rotation steps, each row followed by its count of steps:
The counts run from 0 to 488.
[-12 -20  -2  30 -19  20  28   1   4 -11   3  -2 -30  11  15 -17  31  24
  10   7  -6 -10  -8  -7  -9  22  45  -5 -12  13 -29   9 -40  -8 -29  13
 -27  -5  32  34  -3   2   0   9  -4   4  -2   1  11 -11  -1  -2 -21   2
  41   7   1  19] | 259
[-21  -4 -11  27  21  20  -6  11  24  34   2 -14  24   2  10   5  15 -14
 -22  19   2  49  10  13 -24  28  10   1  -2 -13  -3   3  20 -33  -6   6
  18   5 -10 -11  33  -8  16 -18  -3  10 -10 -12  14  10  16 -43 -19  27
 -11  18  14 -16] | 75
[-13 -20  -7  17 -17  18  37  -8   5  -3  -9   0 -45  25   8 -10  13  26
  10   4  -7  -6  -2  -8   2  12  46 -11 -25  -4  -9   1 -33  -8 -31  23
 -33  -6  34  15   3   9   5  -1   5  -7  -3  -8 -10   4 -19 -12 -29   1
  39   6   8  21] | 277
[ -1 -24 -18   5   3   5   9  13  -9  23  -7 -18 -32  -3   0   9 -15   6
  12  -3  -6  14  -7 -28  -3  -1   0 -19 -33 -39  25  37   5   9   1   1
 -35 -13  14  -2 -18  14  27  18  17  -8  25  -6 -17 -30  -7 -37 -22   0
  28 -17   3 -17] | 286
[  6   2   3 -17  -6  -2   5 -36  -8 -31   9   3   2  10 -27   3 -16   8
   9  -5   9 -53  19  22   7 -30  24  13 -28   3 -29 -16  -5  20 -22   8
  30   1   6 -11 -23 -14 -21   1  -3 -12 -28   2 -16  18  -2  33   9 -14
  23   2   3  16] | 143
[ -5  -9  -8 -29 -14 -23  12  -3   9  -7 -22  15 -27  11  26   1  -5  10
 -33  -5 -17  -4  -7  -3  34 -15  11   2 -37 -16  36   9   4 -18 -16   2
 -47 -25  -2 -15   0  -1   4  -8  33  -5   3 -14 -26 -17 -33 -10 -14  15
  -2  -5  -3  23] | 291
[-10  -3  -7 -27   9 -10  -8 -31  19 -22   4  -5  26   3 -10  17 -19  -7
 -34  -2 -16 -23  26  26   6 -24  27  12 -59 -17  -3   7  18   0 -19   9
  20 -23 -10 -33 -23  -7 -19   0   5   0 -34  -5 -26  -2  -4  11   5  -6
  13  -5  13  15] | 479
[  0  13   4  10  19  32   4   5   0  -5  22  -8  28  -1  -2   3  34 -16
   1  34 -27  19 -10  16 -22  35  -4  -4  33  30 -16 -18  -8   0   5   4
  15  -4 -15  22  15  23 -29 -14 -17  11 -26 -12  33   2   8 -10  -5 -28
 -17  13  18  -8] | 36
[ -1  -6   7  11  -8 -19   3  -6  -5 -13 -10  12 -15  -2  19 -33  20  29
  11  -9  31  -2   7  -1   2   0  14   6  35  29 -19 -25 -20 -20 -26  -8
   3  22  13  10  19 -21   7 -31 -10  -3  22   9  17  28   9  34  23  41
 -18  15 -29  10] | 202
[-14  -3   2  18  -5   9  19  14  -9  13   5 -17 -15 -22  31   3  55   6
 -16  28 -25  14  -8  -2 -15  40   0 -13  -7   0  -2  20 -19  -4 -33 -11
 -34 -29  -2  14  -6 -17 -11  -3  11  15   2  -3  33 -21 -11 -42  -9   6
  20  -4 -15  -3] | 263
[ -8 -14 -13 -29  -5 -21  11 -13  -5  -4 -15   0 -20 -12  13   8 -16   0
 -19   2 -28  -5   8  -5  15  -9   1 -14 -43 -24  46  30   1   7  -6   8
 -46 -36  -2 -16 -18  19   4   4  24  -5  12 -15 -21 -33 -30 -17 -12  -9
   3 -16   2  -4] | 289
[-10   6   3   0 -21   9  56 -13 -22  14  -3   1 -37   1  10  -2  12   1
 -11  37 -13  -4  19  18   5  17   3 -15   4  -7  22   1 -31  -2 -20  18
 -27  -3  16  -3  17  -2  -7 -14  23 -13  -3 -16  15  14 -32 -43 -38 -10
  17   2  -3   0] | 298
[-39  11  -9  10   3   6  25 -19   8  11   4   2  16  -5   9  -1   8 -16
 -29  35   0   6  43  41 -12  15  26  10  -7  -4  -3  -5   3 -31  -6  23
  21  -1  -9 -14  34  -8  -8 -23  -2   3 -23  -5  24  25   3 -34 -23   7
   2  26   4  -8] | 91
[ 10  -6   3 -11  14 -32 -34   3 -17  12  -9 -21   8 -32   8  -9   6  12
   3 -14  13  22   6 -12  -5 -13 -36  -6  16  -3  11  11  20   7 -17 -34
   2   0 -17 -15 -15 -21  19 -14   2  -2  36   6  10  -7  12  16  43  35
 -32 -13 -32 -16] | 192
[ 14  -5  -3  18  13  33  -3  11  17  18  -3  -5   5  30  -1 -17  23  -3
   4  16   4  50 -18   0  -8  19   1  -7  41  28  -9 -31  -4 -20  -3   3
  14  21  -3   6  45  10   5 -33  -6   3 -14 -15   6  29   6   1 -10  15
 -23  13  22   4] | 392
[ -1  11 -13  -4  -1 -25 -25   5  16  -6  -7  18  20  11  -4  11 -20 -11
 -23 -25  22 -35   8   2  24 -30  13  41 -41 -27  -5   5  39 -12   6  -1
  32   2  -7 -26 -11 -29   7  23   5  -6 -11  14 -32  -1   8  10   2  16
  12  14  -6   3] | 121
[-25  -6 -18   8  -4 -13   3 -15  17 -12 -12  21   5  22 -12  -1 -40  -5
  -1 -12  18 -36  31  15   8 -22  46  26 -29 -19 -10  -2  11 -21  17  35
  33  14  13 -12   7   3  11   9 -10 -10  -8   9 -20  16   8  10 -23   3
  20  22  13  11] | 105
[ -8   8   0   4   9 -32 -14   7 -27   7  -3 -11  11 -49  21 -18  17   6
   7  10   5  13  15  -4 -12  10 -33  -6  33   8   9  17   5  -2 -10 -31
 -12  -5 -15   7  -8 -14   4  -7  -5   6  39  13  42 -15  17   0  34  23
 -22   2 -37 -20] | 209
[-21 -14 -25   1  10 -14 -16 -10  44  -5 -15  20  19  26  10  -4 -24  -8
 -23 -14   7   8  13   7  10 -17  42  19 -41 -15   1  -3  22 -40   2  23
  13   7   0 -22  21   8  24 -10  -4   8  -5  -5 -34  10   6   7 -10  30
  -5  20  21   9] | 85
[ -7  29   9   4 -12   3  18 -11  -2   3  15   6  10   4  -4   5  21  -7
 -29  20  10 -37  27  37  10   2   8  29  -2  -4 -32 -24   6  -3 -18  -3
  43   1  -9 -19   6 -51 -20  -6  11  -7 -31  12  15  32  -1 -14  -6   4
  19  20  -9   8] | 128
[-10 -11 -10   5  -1 -30 -13  -9  -6 -37  -7   6   8 -26   9  -8  -8  12
  18 -23 -15 -25  -4 -21  -1  -5  17  -5 -16   7  -1  26 -10   6   8  -5
 -28 -25   4  23 -28  32  -3  30 -26  15  31  17   3 -44   6  36  22  -4
   7  -1 -19   2] | 233
[-15 -14 -28  12  21 -15 -33   6  23 -11  -6  15  27  11   0  -2 -38 -20
  13 -20   4  12   1 -11  -4 -10  22   9 -10  -4  16  10  24 -26  43  18
  11   3  -4   4  14  47  23   8 -28  11  14   2 -20 -14  26  17  -5   6
 -19  16  20  -5] | 421
[-30  14  -9  14   5   6  13  -5  11  23   4  -2  16  -4  10   2  10 -12
 -34  31   8  13  41  34 -14  20  18  13   3 -15  -5  -6   9 -34  -7  16
  21   5 -10 -17  33 -25   2 -20   4   1 -16  -1  25  24   9 -41 -20  19
   2  26   2 -16] | 92
[-17  -5 -16  -5  13  -9 -18 -15  18 -20  13   5  34   0 -14  16 -29 -19
  -6 -12 -13 -29  15   6  -7 -18  32  17 -53 -20  -9  21  25  -7  15  22
  28 -25  -8  -8 -20  22  -8  25 -16  10 -23   5 -18 -23   9   6  -3 -19
  18   5  14   3] | 459
[ 14   2  -4 -13  -2 -10 -27  -5  10 -10   0   5   8  17 -18   9 -21   1
  -2 -30  23 -36  -4  -7  15 -35  12  25 -38 -23 -23  -2  28  12  -5 -13
  33   3   2 -18 -28 -27   1  22   8  -6 -13  14 -35  11   8  26  10   5
  18  -6  -1  15] | 140
[-10   0  -9   0  -9 -11  -3 -13  11 -17   3  20   8  19 -24   3 -35  -4
   1 -21  23 -53  19  11  13 -29  33  31 -40 -16 -17  -6  17  -2   8  15
  34   7  12 -10 -14  -9   1  22  -5 -16 -16  13 -30  14  11  24  -5  -2
  27  11   0  13] | 123
[ 36  -9   0 -19   4  15 -16  -2  12 -26  -2  13  -4  41 -18  -6 -18  -3
  24 -18  -3   0 -39 -19  16 -19   0  -5   2  24  -2 -21  -5  15  15   9
   4   9   5  10  -3  36  -8  -2   2  -4 -17 -17 -39   3  -8  42   3 -27
 -20  -6  33  22] | 367
[ 10  27   7   3  12  18   7   9 -19   2  15   1  22 -11  -8   1  23 -24
  11  32 -16  11 -11  12 -11  25 -35  -6  58  28  -2 -17 -11   4  23  -2
  12   0 -18  19  18  21 -29  -7 -11   5 -13  -9  35  -1   6 -12  -9 -38
 -26  14  11 -14] | 18
[ -7  -3   0  17   4   5   9  25  -3  24   3 -11 -16 -17  32   3  56  14
 -21  16 -20  20 -15  -8 -17  36  -8 -10 -12  -9   2  23  -5 -11 -29 -21
 -31 -32  -3  13  -8 -24   1   7  12  10   3  -2  25 -30  -3 -46 -10  17
  19  -1 -15  -4] | 264
[  2  -5  -8 -17  20   6 -29  -2  39 -34  -2  16  36  18  16   1   5 -12
 -27 -11 -30  18 -20   2   7   1  17   7 -16  29  -1 -15  18 -26   5   8
   2 -23 -21  -2   9  29 -12 -16  -9  20 -24 -15 -15 -10   0  27  13   3
 -33   6  24  17] | 47
[ 19  -4  -9  25  28  27 -35  38  25  17  10  -9  31   8   1   8  23 -14
   9   2  -6  40 -37 -26 -18  25 -21   0  16   8 -10   5  23  -6  21 -14
  16  -6 -17  15  13  13   7   8  -9  15  -7  -4   3 -15  26 -14   1   1
 -18   5  20 -16] | 40
